rotation ticks, each row followed by its count of ticks:
The counts run from 0 to 1000.
[  6   0 -16  -3  -1 -10 -22  10  40 -12   6  42   5 -26 -37   1 -19 -10
   4 -25  11 -21  23  20  12  15 -51  10  25 -14   4  -9 -28 -11 -33 -13
 -33 -21   8  -6   8   1   0  -6 -29  -7  16 -18  10 -16  -9  21  -4   0
   6 -26  31   0  10 -28   0   8  15 -20]	366
[ 15 -17 -10 -27 -18   5 -34 -12  20 -15 -22  48 -41 -15 -15  -5 -12 -19
 -34  14  50 -19 -15  11   3  41 -27  -2   4   7 -30  -9  -9   0   2 -19
 -29 -26   0  14  16  -8  22   0   0  12  16   1   6 -14 -27  19 -14  22
   5   4  -6  -7  13 -10  13  28   5  18]	668
[ 26   6 -17  -8  -5 -19 -26   7  24   9  -7  26 -19 -28 -24 -10  -1 -11
  -8 -27  15  -1  13   3  27  17 -48   0  23   1   6  -1 -18  -8 -38 -30
 -33 -29  -9   2  30 -21  23   2   1 -16  -1 -13  12 -41 -12  18  -7   5
 -10  -9  30   1  27  -5  -7  22   2 -21]	533
[ -1   4 -26 -29  15 -30 -35 -12  -5  -9 -13  14 -18 -28  -9  21  34   6
  11   1  15 -15 -16   5  -9   9 -40   2  19 -12   6 -38 -19  -2 -15 -16
  -8  -7  -1 -18  -1  -8   3  29 -30  -3  23 -13  16 -14 -14  16 -24  32
 -40  -6  -9   8  -2  21  23   8  44   7]	332
[ -2  -5   4  18  24  15  -1  35  22 -23 -20  47   9 -15 -14 -19 -29   1
 -24 -14  24 -27  -5  38  19   8 -22  -4  15  -4   8   2 -25  -1 -38 -16
  -6 -31  16  24 -10  11  22 -20 -13   2   2  -2 -11 -11 -21   0 -10  10
  19 -17  17  17  15 -44 -17  20  18   6]	647
[ -2  -3  22  -7  19  21 -18  34  22 -15 -22  32 -11 -10   2 -12   6  -4
 -27  18  23 -47   7  41   2  21 -20  25  20   0  20  -7  -8  -2  -7 -26
 -19 -29   8  26  18  13  19  -7  -7   2   5 -10 -10  -3  -1  19 -17   2
  37 -12   2  29 -12 -28   0  25  30  21]	640
[ 26  -4  -5 -16  -3 -14 -23  -6  22   8  -3  31 -15 -43 -28   2  22   9
  -3  10  23 -32  -7   4  10  18 -38  -1  41  -4  -1 -12  -3 -11 -34 -32
 -32 -22  10   0  23   1  13  10 -42   4  16   1  24  -5 -20   6 -12  26
 -14 -15  16  11   3  -1   9  19  22 -22]	287
[-10  18   0 -13  16  11 -33   5  19 -19   1  51  12 -22  -5   1  21  -1
 -31 -19   8 -17   0  21   5  -7 -18   8  21  -8 -14 -13 -20 -12 -24 -16
 -33 -27   6  -3 -17   4  -9  18 -23  -5  18 -32   5 -13   6  11  -4   8
   9  -1 -17   0   5  -3   1  41  71  25]	467
[-10  15 -28 -15  23 -29 -23  26  -4 -15 -29  11 -19  -2   0  -5 -12  -7
   5 -34   6  13   5  12   0  13 -47 -16   4  -3  31 -13 -51   4 -33   1
  12 -19  -7  -1  -5 -12  14   9  12 -11   7 -23  -2 -32 -25  35 -34  10
 -33  -2  11   1  16  -6  -5   2  -7   4]	29
[-15  -7   1 -17  -5   8 -35  10  28 -40 -22  41 -15  -5   2   6 -31 -36
 -19  -1  39 -16   0  35  -6  30 -31  13  -7  -7 -19 -29 -28   3  12  -7
 -10 -24  -3   6  -2   3   6   8  11   6  11 -14   1 -12 -20  35  -7  11
  11  -9 -11  -2   5 -14   5  15  17  44]	964
[  8  -9 -26   9  16 -29  -5  22  15 -15 -35  10 -13 -23  -8  14 -28 -10
  14 -24  13 -17  -4  27   7  17 -57   0   8  -7  37 -32 -30  -2 -30 -16
  14 -20  -1   3  13  -8  27   6  -9  -1  -6   4   3 -22 -25  25 -23  21
 -24 -29  14   8  22 -12  -7 -10   4 -13]	781
[ -5   5   4 -10  12  -5 -11  26   3 -34 -25  40 -22  -5   4  -6  22  12
 -40 -13  24 -12 -14  23  11  17 -20 -12  13  11  -1  32 -43   2 -21   1
  18 -39  11  33   1  -2   6  17  18   0 -16  -8   7   3 -34  14 -39   6
   6 -18 -14   2   8 -39  -8  17 -16   7]	812
[-26   5  -4 -27  20 -14 -44  19   4 -14 -24   2  -3  -6  31   7   2 -17
 -16   2  25 -11 -14  43   3  10 -33 -13  12 -11  22 -23 -21  11  -4 -21
  13 -17 -18  19  10  -4  18  22  18  -3   3   9   3 -19 -36  21   3  27
 -16 -14 -11  -9  -4  -2  -8  13  12  56]	217
[-21   3   2 -21  19   7 -14  25  -3 -20 -29  43 -14   2   6 -20  -4   1
 -39  -7  31  -6 -11  19   6  16 -11 -32   8  14  -2   9 -36   2 -30  -2
   1 -36  10  26 -14   3  22  -5  21 -12  11  -4 -12  -7 -43  -4 -20  31
  -4   8   9  14  19 -34 -13  26  -9  32]	436
[ 12   9 -28  -2   7 -16 -46   7  20  -1  -9  13 -10 -27   5   3  -8 -16
  -6 -26  12   6  -1  20  38  -3 -54  -3  18 -15  26 -16 -19  -7 -20 -20
 -15 -12 -25  -4  21 -12  16  23  -3   6   0  -4  11 -51 -15  26  -5   8
 -25 -20  -5 -22  22  18 -14  15  34  11]	541
[-15   7 -17 -21  33 -17  -7  18 -26 -12 -46  28 -10  -4  -9 -16  -9   4
  -6  -5  29 -11 -26  -2 -20  27 -21 -22   7   3  -4 -19 -48   1 -35 -16
  18 -26  14   2 -19  -9  21 -13  10 -11  20 -18 -12  -3 -33  11 -32  31
 -18  16   0  20   9 -22   0  18  -2   4]	985
[ 15  -5 -13 -15   7 -36 -24   4  13  -6 -24   5  -9 -35 -14  10   3  -8
  23   4  23 -34  -7  17  -6  17 -60   9  30 -19  18 -30 -23  -4 -29 -29
  -1 -15  -2  -4  28  -7  13   9 -28   5   5   2  26  -9 -27  22  -5  25
 -23 -27  17   6 -11  -5   7  -4   7 -17]	368
[-16   9  -9 -20  31 -32   2  25 -11   1 -42  11  10 -18  -7  -5   9  -3
   5 -15  20 -21  -6  25 -23  10 -33   1  24  -7   9 -39 -44   4 -42 -28
   6 -26  -1 -11   3 -15  12  -6   2 -31  12 -19   6 -10 -21   7  -1  28
 -16   3  21  37  -2 -11  -4   9   9  -8]	607
[  2  -5 -14   0  -8   4 -25  -8  13 -41 -14  55  -3 -17  -3  17 -12 -14
 -25 -24  32  -8 -35   7  11  11 -25 -13  -1  -5 -37 -15 -29  -6 -14   3
  -4 -25   0   9 -21  -5  -2  19 -10  18   7  -2  15  -7 -36   5 -16  29
 -11  -7 -31 -19  17 -10  -7  19  34  25]	378
[  1 -11  -3 -24   7 -11 -10  23  -1 -14 -33  36 -36  -5 -16 -16   0   8
 -25  11  41 -28  -9  11 -10  42 -23  -8  10  13  -1   7 -36   8 -22 -13
   5 -34  22  20  11   4  21  -2  13 -10   9  -6  -4   2 -35  22 -34  22
   6  -2  16  27   5 -39   3  16 -32  -2]	67
[ 11  10  -6 -18  20 -13 -35   3   7   6 -26  10  -7 -28  21  -4  41   2
 -32   5  20 -13 -27  21  14   3 -21  -5  37   9   1 -20  -8  -8 -23 -38
 -14 -24 -23  12  27 -15  21  23   5  -2  -3   4  20 -27 -18   0  -1  32
 -13  -2 -23   2   4  21 -12  33  38  16]	758
[ -4  -2 -20 -18  -3 -31  -6   9   7 -20 -40  32 -36 -10 -15   1 -13  -7
 -11 -26  28  -3  -5   7 -14  32 -36 -10   1  12  -6 -17 -46   9 -27  -3
   3 -35   9  -3   6 -19  16   2  22 -16   5 -16   3 -15 -35  28 -27  25
 -15   3  17  19  25 -20  -1   8 -30 -10]	529
[ -1   7  -6   5  11  -2 -18   4  31  -7  -4  25  20 -37   8  21  17  -5
 -19 -27   5 -15 -13  39  23 -18 -22   7  24  -3  12 -27  -6  -1 -22 -13
 -22 -30  -6   4  -4   2  12  31 -13   0   1   0  15 -28 -10  -3  -1  30
 -17 -23  -8  -3  26   9 -19  14  65  22]	49
[  2   3 -26 -22  26 -33 -13   9 -15   5 -30  10 -12 -24  -1  -6  21  13
  -1  -3  18 -13 -25   3   2   7 -35 -31  29  -1  26 -11 -29   2 -50 -20
  14 -19   7   6   1  -9  25  10 -13 -13  14   7  10 -16 -42   3 -27  42
 -44  -8  23  14   6  -5   0   7  -3  -2]	571
[ 12 -17 -16  -8   0 -35 -11   1  17 -31 -21  21 -16 -30 -19  31   0  -7
  17 -15  16 -26 -15  21  -9  18 -60   9  17 -18   4 -17 -37  -5 -17  -4
  11 -14   6  -8  11  -6  -2  27 -26   6   2   2  26   1 -31  29 -26  20
 -28 -34  -9  -2  -6  -8   8 -10   8 -18]	369
[-12  -2   4  -4   6 -19   9   8  12 -28 -33  31   6 -25  12  15  11  -7
 -32 -33  18 -14 -19  36 -11   1 -11   4  13  13 -16 -23 -45  11 -26 -10
  15 -47   2   7   4 -15   2  32  25  -7 -18   1  15  -1 -28   3 -10  34
 -11 -18 -18  18  22  -7 -21   5  16   7]	890
[  0  10 -13 -18  15  -9 -12  14  -1 -17  -5  60 -15 -14 -34 -15  11  19
 -23 -20  12  -3   2 -13  10  14 -31  -6  15  10 -14   8 -41 -13 -41   0
 -21 -30  20  -2 -16  -6   1   3 -17 -13  28 -35  -5  -9  -7  11 -42   4
  -1   1   9  11  11 -27   4  32  18 -18]	987
[-16   3  15 -10  27  23 -26  19  -4 -25 -16  42   5 -12   4  -3  20   8
 -34  19  23 -36 -17  22  -1   3 -14   0  20  -6  -8 -10 -16  -7 -13 -16
 -12 -22  16  22 -19  17   6  -1 -22   8  21 -17 -10   4 -10   7 -22  12
  15   4 -21  14 -14 -25   3  35  56  34]	929
[-21  -2   4 -17  17 -12 -20  23  11 -35 -24  10 -19  -8  15  23  25  -1
 -17   2  12 -28   0  45 -16  13 -23  19   6  -2  25 -22 -32   6  13  -3
   8 -24   3  13  11  10   3  40  13  -3  -3 -15   5  -1 -15  42 -35  11
   1 -20 -17  22  -4  -3  12  -3  23  29]	637
[ -7   1 -35 -20  15 -24 -30  12   3 -21 -16  12 -17  -8  -5   9  -9  -7
   0 -33  12  11   4   8  11  12 -52 -26   2  -7  32 -10 -36   7 -22   8
   8 -17   2  -3  -3  -6  17  24  -3  -6  14  -8   1 -26 -34  31 -32  21
 -41 -21  15 -12  25  -6   3  -7  -1  12]	492
[ 20  -2 -10  12  -2  -3 -25  -8  33 -11  -2  33   5 -44  -9  17   7  -7
 -11 -26   8 -14 -12  30  21  -9 -33  16  30 -10  -9 -24 -10 -12 -24 -24
 -29 -24 -15  -4   8  -7   4  21 -21   7   2  -8  17 -25   3   8  -3  14
 -13 -23 -18  -5  15  15  -7  23  66   0]	837
[ -2  -1   0  10   7  27 -23   9  17 -26 -25  54   0 -21   5  -6 -17 -10
 -34  -7  28 -10 -28  20  19   6  -7  -6   6   9 -27 -20 -16  -8 -15  -8
 -20 -27   1  16 -15   0  17  -4  -1   8   9  -5  -6 -21 -16  -6 -11  27
   4   2 -28   2  24  -6 -13  39  59  35]	842
[-19 -10 -16 -17   1  -9 -32  -7   7 -33 -21  35   1 -12   2  20 -28 -29
  -5 -14  33 -14 -23  19  -8  12 -34 -13   4 -18 -17 -37 -30   3 -10  -4
   7 -16  -3  -5 -23  -3   6   9  -8   6  23   8   8 -10 -38  10  -2  36
 -24  -7  -9 -11  11  -6  -2   6  23  42]	1
